Where one turn sends some rows of the set: a few examples, then the rows asked
k_673: [ 28.9  10.0 -20.9  -6.8 -13.9  -7.4  19.9  -0.7 -34.9  -1.4   2.4   6.3
 -12.3  41.2   3.4 -26.6  -1.6  -6.0]
k_122: [-17.6 -21.1 -10.6 -12.6 -14.6   4.0   9.8  12.8 -24.2 -12.9  -2.8   4.9
 -15.4   3.9 -36.4 -26.8  18.5 -21.3]
k_750: [-2.9 -7.1 -5.5  2.6  6.2  2.6 -3.2 -8.3 -8.2  9.2  5.2 19.7 -9.9  5.4
 15.3 19.0 10.4 -7.7]
k_123: [  7.9  -6.6 -11.3  18.6  -5.9  -0.2  -1.3 -15.3 -21.4   1.0  10.5 -11.6
 -10.5  -6.9 -36.1 -14.0  19.3 -33.4]
k_967: [  5.8 -19.9  -9.9  -1.0 -15.2 -11.8  18.9 -12.0 -32.4  17.4   8.0  -5.8
  -9.2  31.1  -4.0 -35.1 -21.7 -29.6]
k_334: [  1.0  16.2  -5.5   4.1 -20.6  -0.7  -3.2   1.6 -12.7   5.1  18.3  -1.1
 -12.0  -9.4 -36.3  -3.6  21.4 -37.2]
k_474: [ 12.7   8.4  -9.0  -2.8  -5.3  -2.5   4.3 -12.0 -16.1   4.6  34.5   9.0
  12.7 -12.3  -7.6  -3.7  14.4 -42.1]
k_765: [ 23.5   6.2  -7.5 -12.2  -3.6  -5.8  11.3   4.1 -32.8  -3.7  -1.5   8.9
  -2.2  27.8  -0.5 -15.3 -30.8   3.8]
k_520: [  2.3 -13.0  -9.6 -12.4 -13.7  -7.5  10.4 -10.1 -18.2  19.5  24.9  -6.7
   0.4  27.5  19.5 -22.8  -7.7 -39.8]
k_387: [  0.2  -6.0 -16.6 -14.3  -9.9   3.7  -2.8  16.7 -25.0 -14.6  -4.5  20.7
   0.4  34.5 -39.0  -8.1  -6.1  -5.6]
k_98: [  2.3   7.3  -6.8  -7.9 -18.6  -1.9   4.9 -17.5 -14.6   7.1  24.5  -5.4
  11.6  -7.5   4.4 -15.8   0.6 -52.4]
k_748: [  7.4  -2.0  -3.2  -8.0 -16.7  11.5   0.1   4.0   1.1   4.0 -19.5  38.1
 -16.3   5.6   3.8  -2.3  -5.5 -13.9]
k_105: [ -9.2  -6.8   5.0 -24.1 -16.9  -2.1   6.5  27.5 -21.4  -6.3  -3.9  11.8
 -19.6  16.6 -25.6  -9.7  -7.4   1.7]
k_885: [ 15.9  -6.7 -17.9  -5.9 -20.4  -9.7  12.6 -12.1 -22.8   4.8  11.0 -13.1
   6.6  28.9  20.6 -28.1 -15.8 -24.5]
k_753: [ 10.2  -7.7  -3.0  -6.5  -3.2   1.5  -6.7 -14.7 -16.0  12.2   7.2 -19.7
  -0.1  19.0  16.3 -15.8 -27.8 -30.4]
k_151: [  2.9   9.3  10.9   1.6 -20.0   1.1  -5.5   3.5 -16.2  -4.9   2.3  -6.6
 -28.2  -8.9 -29.6   5.7  17.8 -15.8]
k_535: [ -0.6  -7.9  -4.7 -14.5 -19.7   1.9   4.5 -29.9 -28.5  -2.8   7.4  -7.7
   6.4  26.2  19.4 -10.4  -3.6 -42.6]
k_704: [ -3.6  -2.1 -19.1 -26.7 -14.0   5.1   8.2  28.2 -18.9 -13.9  -1.6  20.7
  -9.8  22.3 -24.3 -25.4  14.6 -11.6]
k_771: [ -8.8   4.1  -7.2  -4.5  10.1   6.3  -4.6  -8.5 -12.7  24.2   0.6  20.3
 -20.3  21.8  14.7   8.5  -2.9 -17.2]
k_198: [ 15.6  -0.2 -14.6  -6.5 -14.1  -8.1  29.9  -1.4 -45.4 -12.7  -5.6  15.2
 -11.7  19.7 -21.5 -30.5  -0.1  -4.6]
k_10: [-11.5   1.3 -15.0 -10.9 -16.2  -3.0   2.3  29.4 -19.6  -4.4   5.7   6.0
 -16.3  19.4 -40.6 -13.9  13.9  -7.4]
k_259: [  1.4   6.0   8.6  -3.8 -25.6  -2.4   4.4 -25.6 -24.5   0.3  20.6   6.9
   1.7  -2.9 -12.8  10.5  11.1 -46.0]
k_353: [  6.6  13.7  -7.1  -5.8  -4.4  10.6  -1.2  -4.5 -10.7  18.9 -15.4  32.1
 -24.7  21.2   7.5  -2.5 -11.2 -17.6]
k_319: [  5.2 -15.3  -2.0   4.7 -13.3   4.2  -4.3  -0.1   3.8   2.2  -9.0  24.3
 -13.3  -0.2   8.0  11.8   7.8  -5.9]
k_572: [ -3.4  -3.7   3.9  -0.1 -26.4  -2.4  -5.7   5.9 -15.0   2.0  11.5  12.2
 -11.0  11.0 -49.2   9.4   9.1 -27.0]
k_713: [  9.8  -4.8  -9.4   8.1 -21.2   1.0  -9.9  12.0  -2.1   2.9  12.2  -2.1
 -17.7   3.6 -37.0  -9.1  25.3 -27.0]
k_157: [ -0.5  -5.8 -12.7  -5.8   6.1  -1.3  12.2 -20.0 -31.9   5.9  24.4   4.6
  15.8  -4.5  -9.2 -22.1  -7.4 -45.3]
k_717: [ 16.5  -4.2 -21.6  -7.9 -11.0   2.3   1.6 -11.4 -33.3 -13.4  -9.5  -0.4
   2.2  48.9  -0.4 -16.9 -12.4 -10.4]
k_775: [ -3.8  10.1   4.2 -13.1  -0.1   9.3  -6.9 -14.8 -17.2  -4.3  14.4  -6.7
   4.6 -18.5   1.3  -0.8   3.8 -40.2]
k_375: [ 11.1   0.3 -24.8 -12.5 -11.6  -9.9  16.6  15.0 -33.7 -12.0   1.0   5.8
  -0.1  36.6  -7.7 -24.1  -5.7   6.4]

k_885 -> k_98
k_771 -> k_750
Now find these:
k_151 -> k_105
k_717 -> k_535
k_673 -> k_520
k_123 -> k_122

